One vector is turned by the same rotation once a step. Each row is the vector after some number of steps, and that number follows the row.
The counts run from 0 to 384.
[  4  12 -14   3   7  -6  -2 -10  -2   4   1  -5  16   4   8  -3   5   0
  -9  13  -6 -10  12  -8   0   6  -4  -5  -6  -3 -15  10 -18   6   3   0
  15 -11   9   8  -4  -6  -7   3   8 -10  23  13   5   0  13   6  -4  -1
  18] : 171
[  7   0 -28  11   0  -5   7  -4  -4  -5 -13   6   9  13  -9   4 -11   5
   0  10   0   1   6 -11   5  21  -2   4  -4   3   0   5 -10   7  15   8
   7   4   8  -3   2   4  13   4  -9  -4  -5  12   7 -22  -2   2  -8 -19
   9] : 14
[  8   6  -1  -4  13   2 -22  -4  -4   2   3   0 -14   1  -8   6   1   0
  -1   1  -4  10  17   0  -1   6  -9  10  -1  -1  11  21  13  14  -6  15
  -2  17  16   3  -3  11  -5 -14   3  -1   9  10   5  10  -3   4   0   4
  18] : 151
[  9 -11  -4   6   3   4  10  -1   3  -9   0  -7  15   2  -3  -4   2  10
   2  15 -15  -3  -1  -5  -4  11   5  12   7  -1  17   4 -10   1   8   7
  16  -4   3   4   9   3   3   3   1 -15   1   9  -8 -14   5  15 -11 -22
  -2] : 202
[ 16  -6 -14   1   9   8  -7   3   2  -1   7  -4  -6  11   2  13  -4  -6
   1   0 -11  13   4  -2  15  -5  -7   3   3  -2  18  14  -4  -2   5   8
   2  -2   1  15   3 -11  20  -5  -8 -16  10  20 -15   5  -2   7  -9  -3
   4] : 45
[-11   6  -9 -26   2   2   2 -12   4   6  -6 -16   5 -15   5   7   2   3
   6  -9   1  -1 -26   1  -6   3   2 -11  11  -8 -13  -5   7   7  -5  14
 -13  11  -6  -6  16  -8  -7   2  -5   7   2   7  -3   3  12   2   0  -4
   4] : 337
[ -6  -5 -17 -12   3 -12  -1 -16  -5   3 -12 -19   9   7  10   8  -1   3
   8   3   1  -4   0   0   0   2  -9   1   8  -5 -15   5  22  22   0   1
 -22  10  -4  -1   7  -8 -12   0   5   6  -2  -1   4   1  15   0   4   3
  12] : 132
[  0   7   0   7  -3  14   1   2   4  12  10 -12   8  -1  -8  -9   8   6
  -2   1   0  -8 -12   1 -13   4  19   9   2   7   8   1 -14   6   0  11
  12  -3   4   4  -1  -2  -7  -7  -5  -9   2  19   8 -12   3  23 -14 -17
   1] : 89
[  6   1 -11   0  -6   0   1  -2   2  -1 -10  -9  19  10   8 -14   0  10
  -1  11  -3 -13   6  -2   6   0   4  -6 -14  17 -10   3  -4  13  -2  -4
  14 -17  13   7  -5  -2 -11  13   8 -12   6   0   5   9   8   4  -5   8
  13] : 283
[  4   0 -31   0  -8   0   8  -3   5   9  -4   5   4  -6 -14  -2 -18   9
  11  -2  -3   2  -8   1   9   3  10 -13   5   2  -3  -5   3   7  17   5
  -1   1   0   2  13 -13  16  10 -20   0   4  12  -8 -12  13   6  -7  -3
   8] : 127
[  0   8 -12  -7  -1   2  -9   1   3   0  11  -6 -16  -4  -1   9 -11 -15
  15  -9  -5   8 -11   8  -5  -9  -1   1   6   6   6  -2  19  -2   0  14
  -9  17   2   6  11  -6   5 -16  -9  -7   9   6  -2   7   5   9  -8   4
  10] : 37
[  0   7 -16 -21  12   8  -2  -8   4   8  -5   6  -2  -4   1  13  -8  -2
   0  -5  -7   7 -16  -2   1  -4 -14 -14  -3   6  -4   8  -5   6  -2  25
   9   6   5 -10  14  -6   4  12  -8 -14  10  22  -6   0  -1   2  -2   2
  12] : 142
[  5  10  -7 -10   4 -13 -14  -6   5  -4   3 -12  -5  -3 -15   7   1   1
   5  13   7  17   7  -6  -5   9  -1  -2   3  -6   6  11  20  -9   2  16
 -11  24  13  -3  -1   4  -2 -20 -14   2   6   5   1   4   7  10  -4  -5
   4] : 354
[  1  -2 -16 -23 -18   3 -14  -8  -2  27 -16  -5  -1  -2   2 -11  -3  -4
   6   4  13   5   5  -1   7  -2  -6  -4   5   2  -7   7  15   4   3  -1
  -6   4   9   2  -1  -1   6  -1  -2   3 -16  -7  -2   8   1   1  16  10
   2] : 146
[  7   4  -3  17   8   7   4   2 -17  -4  -6   5  -1   2  -9 -11   1   7
   3   0   1  -7   2  -1  -4  23   7  10 -16  -4  16  15  -3  14   3   8
   6   5  18   9   0  12   8  -4  -4   8  -2  -3  11 -18  -5  -2   1  -4
  21] : 106
[ -2  -7  -3 -11   2  10   2  -6  10  14   1 -16  14 -16   4   3  10   3
  -8  -2  -5  -4 -14  -6  -1  -4  -2   2   0  11  -4  17  -4   2   2  28
   3   5  -2  -7  -5 -17   8   6  -1   7  -7  14  -7   0   0  13  13  -3
  -7] : 344
[ -2  -1 -13   0 -13  -3  -6  -5  16  11   5 -16   8 -11 -12 -17   0   1
   1  15   2  -7  15   1  -6   1   8  11   1   5  -9   1  13  -1   7   5
   7   6  21   1  -8   3 -10  -7   5  -9   7   3   8   5  14  22  -9  -4
  -1] : 277
[  4  -7 -10 -22  -5  -5   5 -16  -5   8 -13 -21   8   2   3  -1   3  10
   1  -3  12   1  -4  -3   6   4  -3 -13   4 -13  -7   2  12   8   2  -3
 -21  -5 -10   6   2  -7  12   3  -9   8 -16  -6  -6  10   2  -3  13   0
   5] : 335
[  3  -9   1  12   8  26  11  -1  -8   3   4  -7   6   7  13  -9   5  -8
   9  -5 -17 -20  -7  -3  -5   7   3  12   2   5  18   8  -5  11   2   1
  17  -1  -5  15   2   5   3   3  10   0  -5  -6   0   3  -7  -1  18   1
   6] : 312
[ -8  12 -15 -12  -1  -9   1 -13  -5  -6  -1  -7 -10 -16 -10   0 -16  -1
  12  -4   5  -5 -20  -2  -5  18  -2 -15   5   5  -6  -8   2   2   6  18
 -13  13   5   0  15  -2   3   1 -11   8   2   0  -1  -3   2   1   1   5
  21] : 225
[ -2  -1 -13   6   1  -8  -3  -7   2  -7   4  -8   2 -12  -6   6 -10   0
   4   7  -6 -11  -1   0   8  13 -13   6  -9  18  -8  10  -5  13   6  26
  -8   4  15   6   2 -12  10   5   4   0  15   7  -4  -5   9   9   1   6
  21] : 28
[  6   6 -13  -9  -8  16   7  -1   3  11   4 -14  -8  19   7  -6   1 -11
  -4  -8   9   2   0  -4  -2  -2   2 -15  -4 -10   1  -3  -2 -14  -4 -13
   9  -8  -5  11  -2   2  19  -2  -2 -24  -5   2  -1  14  -9  -5  -6   1
   0] : 175
[  0  12 -11 -12   2   5  -8 -13  -1  14   2   2 -18  -8  -9 -14   1   5
   6 -14   7   3   2   5 -10  10  14 -13   1 -15   1   0  11   2  -8  -6
  12   7  18   2   4  14  -7  -2  -5  -2   8   2   9  16   0  -4   1   6
  16] : 68
[ -2   1 -11   8  -5   4   2   4   5   6   1 -23  -2  28   6   3  12 -17
  -6  -1  13  -4  11 -11  -6  -2  -1  14  -4  -8  -5  14  11  -7  -6  -4
   0  10  -6   7  -6  -5   5 -14  10  -5 -11   4  13  11  -1   0  -5   1
 -12] : 372
[  7   3 -21   9   7  15  12   7  -3  11  -2   8  -7  23   1   4  -3  -8
  -9  -6   2   2   3   1  -7  -1  -3   1 -22   0   3   8  -8  -5  -1   0
  18  -3   5   3   3   3  17   1  -1 -26   1  14  10  -2 -10  -2  -7   2
   6] : 378
[ -4   9  -5   2   2  10   0 -10  -8  -2   0  -7   0  10  -3   0   2  -7
  -1   2  -6   1  -8   8 -18  -2   0  18   6   0   4  -3  -7   4  -2   8
   9   4   5   4  11  11 -14 -12  11 -23   8  13  14 -11   5  15 -14 -18
   9] : 293
[  1   4 -13   6   4  11 -10   0   5  14   5   9 -13  -6 -10  -5   6   5
  -6  -8  -1   0   8  -1   1  10   6   8 -16  -8  -5  19   6  12  -6  15
   9   9  24   2  -4  -2   4   0  -1   3  14  18   8   6   1  -3  -8   6
  15] : 264
[ 11  -1  -5   9   6   6   5  -1   4 -10   4 -17  -2  23   3   0   8  11
  -8   3  -2  -7  12  -8   2  -2  -6   4 -16   9  10  14   9  13  -8   1
   9  -6   6  13 -10   6  -3  -1  10 -23  -2   5   9  21  -9   2  -6   6
   7] : 281
[ -3   0 -13 -27 -17   8 -15 -10   3  18 -12 -13  -1 -12   9  -5   0 -13
   7   7   4   4  -7  -2   0  -4   0  -4  14   5 -13   5  19  -1   3  14
  -4   9   6  -8  -1  -9   2  -2   3   1 -10  -3  -4   9   4   4  15   3
  -3] : 147
[  2  16 -18 -10  -2   7  -4  -1  10  -1   2   2 -18   2  -5  -2  -5  -2
   8 -10   6   3  -4  -1  -5   2  10 -17 -10   1   1  -5  17  -9 -13   3
  12  10  13  -5   6   9   0   1  -5 -17   8   2   0  25  -6  -6  -9  12
   7] : 272
[ 14   3   1  -1  -5   3  10  -4  -8 -14 -10 -24  17  13   7  -9   9  12
  -6   3   8  -8  -1 -12  12  12   7  -6 -17   4   3  11  -8  10  -9   5
  -4 -19   4  14  -9  -5   9   0   2  -5 -12  -4   4   6  -5  -5  -3   0
   8] : 93
[  7   5  -2   8   1  12   5   3   4   0  10 -11   2   8 -11  -2  10   5
  -8  -4  -3   0  -6  -2 -12   4  13  11  -3   3  15   5 -14   0   2   7
  15  -2  -3   7  -2   1   2 -13  -8 -14  -5  22   7  -9  -3  19 -13 -18
  -1] : 90
[ -4  10  -9  -4  10  10   3  -6 -11   8   7  -1 -20   5  -9   6 -11  -7
   9 -22   1  -1 -16  -2 -20   7  -1  -1   8   6  10   0   7   8   2   2
   0  23 -11   0  11  12   1  -8 -15   0 -13   1   7  -2 -10   2   9   6
  14] : 227
[-11  -4   4  -6  -2   9   1 -11  -8  -1  -5 -18   7   2  13  -9   3 -20
  13   7  -4  -8 -12   3 -17   6  -6   6  18  -2   4  -5   1 -17   2   5
   5   6  -1   8  15   4   3 -11  18 -12 -10 -12  -8  -3   2   7   8 -11
  -2] : 306
[ -6   8 -16   8  -1  -3   3   1   6  -1   0 -10  12  -4   0  -5   5  -2
  -8   1   1 -13   1  -3  -2   4   4   3 -16   4 -24  13  -6  10  -4  15
  -1   0  16   4  -1 -17  -4   1  10  -1  21  11  12   1  12   6 -11   3
  11] : 375
[ 11   6 -11 -12   4  -4   6  -7  -3   6  -7 -12  26  10   4 -11   8  10
  -2  16   4  -9   8 -12  -7   5  -3 -16  -3   7   0  -2   0  -5   7 -15
  17 -16  -7   2 -11   6  -9  12   1 -16  -4  -5  -2  10   2   7   9   6
   5] : 79
[ 13   5 -14 -13   6  -3  -5  -4  -2   1   6 -11  -4   6  -5  17  -6  -9
   9   3   1  22  -6  -5  -6  -8  -5  -9   9   0  16   0  16 -13   7   7
 -10  13 -15   2   7  -1  14 -11 -17  -7   4  12 -11  -5   1  13  -4  -6
   1] : 241
[  7  -6 -14   6   2  -3  10 -10  -2  -7   4 -12  16  -9  -2  -9  -9   2
   7  17 -10 -11   4  -8   5  21  -1  -6   2  -1  11  -2  -7  -9  21   4
   6  -9  10  10   3  -6  14   6  -3  -2  11  -3 -14 -10   9  11   2  -7
  11] : 315
[  7   6 -14 -15  -7  -9   5 -14   4  10  -6 -10  24  -6  -4 -15   0  12
   2  20   5  -8   7 -12  -7   7   6 -17  -2   4  -4  -8   1  -8  12  -6
   9 -12   2   4  -5   1 -10   6  -2 -13   3  -3  -1   4  12  13   2  -5
   6] : 80
